Here are some points:
[-24. -13. -31. -38. -34. -61. -84. -82.]
[-22. -15. -10. -19.  -7. -23. -32. -25.]
[ 9.  8.  7.  9.  8. 26. 34. 30.]
[ -4.  -8.   1.  -1.  -8. -10.  -7.  -6.]
[  1.   1. -23.  -9. -21. -15.  -5. -32.]
[ -5.   6.  13.  19.  26.  -6. -24. -20.]
[-5. -7. 15. 32. 51. 78. 70. 80.]
[ -8. -13. -13. -17. -15. -13.   5.  12.]
[-23. -54. -34. -35. -20.  -3. -31. -30.]
[-20. -48. -75. -63. -57. -84. -77. -83.]
[  2.  -3. -19. -10. -31. -35. -48. -42.]
[ 9. -4. 10.  7. 22. 16.  4. 14.]
[  8.  36.  55.  90.  96.  81. 109. 123.]
[ 1. 18. 11.  4. 16. 27. 48. 52.]
Here are 15 more points, each followed by its number:
[26. 47. 19. 12. 25. -6. 12. 16.] 0
[14. 20.  6.  9. 26. 23. 48. 49.] 1
[-18. -12.   1. -21.  -6.   9.  -4.  -3.] 2
[12. 10. 28. 11. 45. 83. 67. 83.] 3
[-36. -49. -57. -22.  11.  44.  31.   4.] 4
[  6.  -1. -18. -26. -34. -21. -13. -38.] 5
[  8.  -2.  23.  34.  22. -13.   0.  17.] 6
[-12. -13. -14. -19. -35. -38. -52. -69.] 7
[ -7.  19.  59.  56.  91.  86. 112.  83.] 8
[ 3.  8.  9.  8. 15. 10. 23. 35.] 9
[  19.  -17.  -45.  -72.  -94. -121. -127. -127.] 10
[-21. -36. -51. -56. -47. -56. -60. -39.] 11
[24.  7. 20. 33. 55. 31.  8. 14.] 12
[-20. -14. -28. -26. -13.  -5. -20.  -2.] 13
[42. 48. 70. 61. 30.  5. 21. 45.] 14
Which of these numbered points is nearest to each point below, ignoring the 2 directions in which the first points spread most? Its number follows each.
[ -32.  -68.  -33.  -64.  -77. -124. -127. -127.] > 6
[  8.  31.  10. -13. -30.  -5.   1.  16.] > 10
[ 3. 20. 28. 47. 30. 34. 15.  7.] > 7
[10. 21. 28. 22. 15. 25. 30. 32.] > 5
[ 12.   4.  18.  35.  21.  -2. -22. -35.] > 12
[ -1. -17.  -7. -17. -45. -33. -58. -90.] > 7
[ 15.  20.  29.  17.  -5. -19.  -4.  12.] > 14
[ 19.   9. -12.  -6.  -6.   0.  15.  -3.] > 5
